Here are some points, each followed by its number:
[ 27.  27.  20.  -8.   6. -11. -19. -24.  -3.   6. -24. -27.   1.  12.  -6.
 -18.  37. -21. -13. -23.  -4. -26. -20. -20. -20. -15. -11. -26. -26. -16.
 -26. -29.] 0
[-17. -12.   5. -23.  10. -31.  10.  10. -27.  16.   0. -17. -18. -27. -11.
  -9.  18.  32.  -3.  15.  11. -21. -20. -16.  58.   5. -16.  -6.  12. -11.
  27.  78.] 1
[-26.  37. -19. -28.   1. -26. -14. -24. -27. -23. -19. -12.  11.  12. -16.
   1. -25. -21. -13. -23. -23. -16. -10. -16. -25. -15. -16. -16.  -2. -20.
   3. -14.] 2
[  3.  -2. -14.  -8.  -4. -26. -19.  -5. -12. -18. -19.  -3.  11. -27. -20.
 -14.  -1.  -2. -18. -18. -18. -16. -15. -30.   0. -24. -20. -16. -12.  -6.
 -22. -24.] 3
[-22.  56.   5. -13. -19. -21. -14.  25. -17.  -3. -19.  -3.  11.  -3.  -6.
 -18.  23. -11.  -3. -18.  -9. -26. -24. -20.  19. -20. -20. -11.  -7. -11.
  -7. -19.] 4
[-17. -17.   0.  -8.   1. -16. 127.  44. -12. -13.  20.  26.   6. -27. -25.
 -28.  -1.  76.   6.  49.  11.  13.   9.  14. 101.  87.  43.   8.  -2. -16.
 -17.  78.] 5
[-12. -12. -24. -23.  -4. -16. -24. -24. -12. -28. -24. -27.  -8.  16. -20.
   1.  -6. -16. -23. -23.   6.  -2. -20. -30.  -5. -20. -20.  -6. -17.   4.
  12. -24.] 6
[ -2.  27.  34.  74. -23. -21.   0. -19.  -3. -13. -19.  89.  21.   7.   9.
  -9. -11. -21.  -8.  -9.   1. -16.   5. -20.  -5.  -5.  -6. -26.   7. -11.
  -2.  -5.] 7
[ 41. -26.   5.   6.  -9. -26. -24.  -9.  31. -18. -24. -17.  21. -17. -16.
 -18.  -1. -31.  -8. -28. -14.  -2. -24. -25. -10. -15. -11. -21. -17. -16.
 -26. -24.] 8
[ -7.  27.  10.  50. -23. -21.   5.  -5.   7.  -8. -19.  46.  25.  16. -11.
 -23. -16.  -7.  -3. -14.   6. -16.   0. -25. -10. -20. -20. -21.  12.  -6.
   3. -19.] 9
[ 22.  -2. -14.  50.  30. 127.   0.  20. -27. -23.  -9.   2. -23. -17.   4.
 -28. -21. -16.  11. 127.  -9.  56.   9. 127.  62.  92. 127. 127. -17. -20.
 -12.   0.] 10
[-17. -26.  -5. -23.  10. -21.  10.  -5.  -3.  16. -14. -22.   6. -17. -20.
 -14.  -6. -21.   2. -18. -14.   8.  -5. -30.  29.  34.  -1. -21. -17.  -1.
   3.  -5.] 11
[-12.  12.  34.  30. -23. -11.   0.  15. -12.   1.  -9.  -8.  30.  -8. -11.
 -14.  67.  -2.  21.  -9.  -9. -16. -29. -16.   0.   0. -30. -16.  -2. -11.
 -12. -14.] 12
[ -7.  51. -14.  11. -14. -26.  -9.  -9. -12.   6. -29. -12.  -4.  55.  23.
 -28. -16. -26.  -3. -18. -23. -16. -20. -16.  -5.  -5. -20. -21. -17. -25.
 -26. -19.] 13
[ 12.   8.  29.  11. -23.   8.   0. -19. -12.  -3. -24.  21.  11.  -3. 105.
 -18. -16. -31.  -8.  -9.  -4. -21.  43.  -1.   9. -10. -11. -21.  27.  23.
   3. -14.] 14
[-22. -26.  15. -23. -14. -31.  -5. -14.  46. -23. -24. -27.   1.  70. -11.
 -14.  67. -11. -13. -14.  -4.  13. -10. -25.  -5. -20. -20. -21.  12.   9.
   8.  25.] 15
[ 66.  37. -14. -28. -23.  -2. -29. -19.   2.  -3. -19. -17.  40.  -3. -11.
 -28.  28.  -7. -13. -14. -23. -26. -10. -25. -15. -20. -20. -21. -22. -20.
 -22. -29.] 16
[ -2.  12. -14.  30.  59. -21. -29. -14.  12.  26. 127.  46.   1.  -8. -25.
  54. -21. -16.  -8.  -9.  -4.  18. 127.  96. -25. -20. -20.  -6.  46.  43.
 109. 127.] 17
[ -7.   3.  24.  -8. -14.  -2.  24.  -9.  46. -13.  -4.  26. -13.  -8. -11.
 -14.   8.   3.  11. -28.  11. -26. -15.  -1. -15. -15. -25. -26.  32.  28.
   3.  10.] 18
[  3.  -7. -19. -18. -23. -26. -14.  -9.  26.  -3. -29. -17.  25.  36.  -1.
  -4.  13. -11. -18. -23.  -4. -21. -15.   4. -10. -24. -20. -21.  56.  47.
 -12.  34.] 19
[ -2. -21.  -9. -23. -19. -26.  -9. -14.  21.  -3. -14.   2.   6.  99.  43.
 -14. -11. -11. -27. -18.  49. -21. -15. -16.  -5. -20. -11. -26. 114.  47.
   3.  25.] 20
[-22. -21.  10.  -8.   1. -16.  20.  29. -12.   1. -19. -17.  -4. -13. -16.
 -23.  -1.  13.   6.  15.   6. -26.  -5. -11.  29.  29. -11.  13.  -7.  -6.
  -7.   0.] 21
[ 12.  12.  -9.  11.  -4.  -2.  -9.  -9.  26. -13.  -4. -12.  21.  -8.  -6.
  -4. -16. -16. -23. -14.  20.   3. -15. -11.  24. -10. -20. -31.  12.   4.
  -2. -19.] 22
[-22.  41.  29.  -4. -23. -26.  -5.  -5.  -8.  -3. -14. -17.  11.  16. -11.
 -28.  33. -11.   2. -28.  25.  -7.  -5. -16.  -5. -29. -16. -16.  22. -16.
 -12. -24.] 23
[ 51.  -2.  68.  -8.  15. -11. -14. -24.  -8.  40.   5. -12.  11.   7.  14.
   6. -21. -21.   6.   1.  16. -11. -15.  14.  -5. -20. -20. -26.   7.   4.
 -26. -29.] 24
[-17.   8. -14. -13.   1.  -6. -24.  -9. -22. -23. -19. -12. -18. -22. -16.
  74. -21. -26.  -8. -14.  -9.  -7. -24.   9. -10.  24. -20.  -6. -12. -25.
 -22. -19.] 25
[  3. -21.   0. -18.  -9.  -2. -14.  -9.  -8.  11. -14. -22.  -4. -17. -20.
  11. -16. -26.  -8. -18.  11. -21.  34. -16.   4.  39.   4. -21. -17.  -1.
  -7.  15.] 26
[-17.  17.  -5. -23.  -4. -16. -24. -24. -27. -23. -14.  -3.  11. -22.  -1.
 112. -25. -26. -23. -14. -14.  -7. -15. -11. -20.  -5. -20. -16. -26.  -1.
  -2. -19.] 27
[ -7. -12. -14.  35.  40. -11.  -5. -14.  17. 127. 127.  70. -18. -27.  33.
  74. -25.  37.  -8.   1.  16.  13. 127.  76. -15.   0. -20. -26.  66.  91.
  37.  39.] 28
[-26. -21.   0.  -8.  -9. -26.  10.  44.   2.   1.   0.  12.   6. -27.  -1.
 -18.   4.  51.  21. -23.  25. -21. -10.   9.  43.  82.   4. -21.  -2.  47.
  61. 107.] 29
[-17.  -2.  -9.   1.  -4.  -2.  10.   5. -12.  -8.  -9. -12.  -8. -22.  -6.
   1. -11.  -2.  -3.  25.  16.  27. -10.  -6.   0.  14.  38.  28.  -7.  -1.
 -12. -19.] 30
[-17. -26. -24.  74.  35. 127.  39.  39.  50. 127. 127.  89.   1. -17. -20.
  25.   8. 127.  36.  40.  74. 100.  24. 127. -20. -29. -25.  37. 127. 127.
 127.  73.] 31
New points follow, each followed by the numbers of its three nearest points above, looking only along the 6 directions in which the numbered points spread most, nearest first.
[-17. -17.  -5. -18.  10.  -2. -24. -24.   2. -28. -24. -12.  11. -13.   9.
  11. -21. -31. -27.  -4.  11. -21. -24.  -6. -20. -15.  -6. -26.  -7.  -6.
   3.  -5.] 2 6 22
[  8.  -7.   5.  26.  -9. -11. -14. -14. -12.  69. 117.   2.  25.  -3. -16.
  25. -21. -16.  -8.   1.  -9.  -7.  58.  57.  -5. -29. -20. -11.  -2.  23.
  22.  10.] 24 26 22
[ 32.  -2.  20. -23. -19. -21. -19. -19.  -8. -13. -14. -12.  -8.   7.   9.
 -14. -11. -21. -13. -23. -18. -21. -20. -25. -20. -15.  -6. -11. -26.  -1.
 -26.  -9.] 8 13 2
[-22.  -2. -19. -13.  20. -21. -14.   0. -17.   6. -14. -27. -13. -27.  33.
  16. -16.  -7.  -3.   6.  30. -11.   9.  -6. -25.  53.  81.  -6. -12. -16.
 -12. -14.] 26 30 11
[ -7.   3.  20. -13. -23. -21.   0.   5.   7.   1.  -4.  12.  21. -22. -11.
 -18.  33.  13. -13.  -4.  -4.  -2. -29. -25.   0.  -5. -11. -26.  17.   4.
  12. -14.] 12 4 18
[  3.  17. -14.   6. -19. -11. -24.  -9. -12.   1. -24. -17.  21.  -8. -11.
 -18.  18. -21. -18.  -9. -23. -16. -29. -11. -10. -15.   4. -26. -26. -16.
 -22. -14.] 8 3 0
[127.  17.  -5. -28. -19. -21. -24. -24. -17.  -3. -24.  -8. -13.  75. -11.
 -23. -21. -26. -23. -14.  -9. -21. -15.   4. -20. -29. -16. -11. -22. -20.
 -22. -14.] 13 0 8
[-17.  -7. -14. -28.  -4. -16. -14. -19. -27. -18. -29. -17.  -8.  12.  -1.
  20. -16. -16. -13. -14.   1. -16. -15. -25. -15. -15. -16. -11. -26. -16.
  12. -24.] 2 6 3
[ 12.  -7.  -5.   1.  -9. -21. -19.   0.  -3. -13. -29. -22.   6.  -8. -11.
 -28.   8. -11. -18. -23.  11. -21. -29. -20.   0. -10. -11. -16.  -2.  -6.
 -17. -24.] 8 4 3
[ -7. -21. -19.  59.  10. 127.  20.  68.  -8.  -8. -14. -12. -23. -22.  47.
  -9. -25.  -2.  31. 127. -18.  66.   5. 125.  48.  63. 127. 127. -22. -25.
  -2.  20.] 10 30 5
[-12.  -7.  -5. -18.   6. -31. -29. -14.  17. -23.  -9. -17.  25.   2. -25.
 -14. -21. -26. -23. -23. -18.  -2. -10. -20. -10. -20.  -1.   3. -22. -11.
 -12. -14.] 2 6 8
[ -2.  17.  -5.  -8. -14.  -6.  -9. -24. -22. -18. -29. -17.  16.  -8.  -1.
 -23.   8.  -2. -23. -18.  -9. -16.  -5. -25. -25. -20. -25. -16. -26. -16.
 -26. -14.] 8 0 3
[  8.  22.  39. -18. -23.  -2.  -9.  -5. -17.  -3. -19. -22.  11.   2.  -1.
 -14.  13. -11.   2. -18.  -9. -16. -29. -20.   4.  -5. -25. -26.  -2.  -1.
 -17.  -9.] 4 23 8
[ -7.   3. -14. -23.   6. -26. -19. -19. -22. -18. -14.  -8.  16.  -3.   9.
  59. -25. -21. -18. -18.   1. -26. -10. -16. -15. -24.  -6. -21. -22.  -6.
   3. -24.] 2 27 25
[ 22. -17.  -9.  11.  59.   3. -19.   5.  41.  26.  10.  -3. -23.  -8.  14.
  -9. -16.   3.  -3.   1.  16.  37.   0. -11.   9. -15. -20. -26.  -7. -16.
 -12. -24.] 22 24 30
[-12. -21.   0.  40.  20.  71.  20.  -5. -17. -23.  39.  -8. -23. -17.  23.
 -18. -16.  -7.  21. 127. -18.  61.  38.  38.  43.  58. 120. 127. -17. -25.
 -12.  -5.] 10 30 21
[ 51.  27.  -5.  16.  35.  18. -29.  -9.  -8.  84.  25.  36.  -8. -13.  43.
  69. -21. -11.  -3.  11.   1.  18.  68.  18. -10. -20. -25.  -6.  46.  23.
  17.   5.] 24 14 22
[ -7.  -7.  -5.   1.  35.  66.  -9.  25. -17.  -8. -24. -12. -18. -27.  28.
  -4. -21.   8.  -8.  49.  11.  13.  -5.   9.  38.   0.  47.  57. -12. -25.
 -17.  -5.] 30 21 11
[ -2. -17.   0. -28.  -4. -11. -29. -19.  -3.  -3. -29. -17.  21. -13. -20.
 -23. -21. -26. -18. -23.  -9.  -7. -24. -20.  -5. -20.  -6. -31. -17. -16.
 -12. -19.] 8 3 2
[ -2. -21.  10. -18.   1. -21. -24.  15. -12. -23. -29. -22.  -8. -17. -11.
  -4.   8.  -7.  11.  -9.   6. -21. -15.  -1. -10.  14.  18. -16.  -7. -25.
   3.  15.] 11 26 21
[-26. -26.   5. -18.  -9. -26.   0.  20.  21.   1.  -9.   7.  -8.  -8.  33.
 -18.  18.  13.  60. -18.  25.  -2. -10.  43.   9.  72.  -6. -21.   3.  81.
  27.  44.] 1 29 21
[-22. -17.  -5. -23.  -9. -21.  15.  29.   7.   1.  -9. -17.   1. -22.  -6.
 -14.   4.   8.  40.  -4.  54.  27.  14.   9.   4. 121.  13.  -1.  12.   9.
  66.  44.] 1 29 21
[-12.  12. -14. -18.  15. -31. -19.   5. -27. -18. -24. -12.  -4.  -8. -20.
  30. -21. -26. -13.  -9.  -4.   3. -10. -20.   4.  34. -11.  -1. -17. -25.
  -7. -14.] 25 26 11
[-22.  -7. -19.  -4.  15. -21. 127.  87. -22. -23.  20.  26. -18. -22. -20.
 -28.   8.  51.  65. 122.   6.  76.   9. -11.  82. 101.  72.  32. -17.  -1.
  27. 107.] 5 29 1
[-22. -21. -24.  21.  20.   3. 102.  73. 127. -18.  49.  60. -13.  -8. -16.
  -4.  42. 127.  98.   6.  20. -16.  29. -11. -25. -10. -11.  18.   3.   4.
 -12.  15.] 29 1 18
[-26. -21. -24.  30.  30. -11.  -5. 127.  50. -23.  88. 127. -13. -13.   4.
 -28. -11.  85.  16.  11.  30. 127.  34.  14.   0. -24. -25.  32.  12.  38.
 -17. -24.] 18 30 9
[-17.   3.  54.   1.  -9. -21. -19.  15.  60.  -3.  -9.  12.  16. -13.  -6.
 -14.  -1.  -2. -13.   1.   6. -16. -24. -20.   0.   0. -16. -26.  12. -11.
 -12. -29.] 23 4 12
[ -2.  -2.  10.  -4.  -9.   3. -24. -19. -12.  79. 127.  46.  11. -22.   4.
 112. -25. -26.  -8.   1.  54.   3. 127.  47.  -5. -24. -25. -26.  66.  47.
  27. 112.] 17 28 26
[ 12.  -7.  29.  40. -19. -16. -19.  -5.  12.  -3. -19.  46.   1.  -8.  67.
 -14.  -1. -31. -23. -18.  -4. -21.  -5. -16. -15.  -5. -20.  -6.   7.  13.
  27. -19.] 9 24 7
[ 17. -17.  -5. -23.  -9.  -6.  -5. -19.   7. -18. -14. -12.  16.  21.  -1.
   1.  47. -21. -18. -14.  -4. -11. -15. -11.   4. -29. -11. -26.  17.   9.
   8. -19.] 22 6 23
[-26.  17.  -5. -18.  15. -16. -24. -24. -22. -28. -24. -17.  -4.  -8. -16.
 -18. -21. -31. -18. -23. -14.  -2. -10. -16. -15. -24. -16.  -1. -17. -20.
 -17. -19.] 2 8 3
[-26.  -2.  -5. -23.  -4. -31. -29. -24. -27. -23. -19. -22.   6. -22. -20.
   1. -16.  -7. -27. -14. -23.  18. -10. -20. -15. -15. -20. -26. -22. -11.
 -12. -14.] 2 3 6
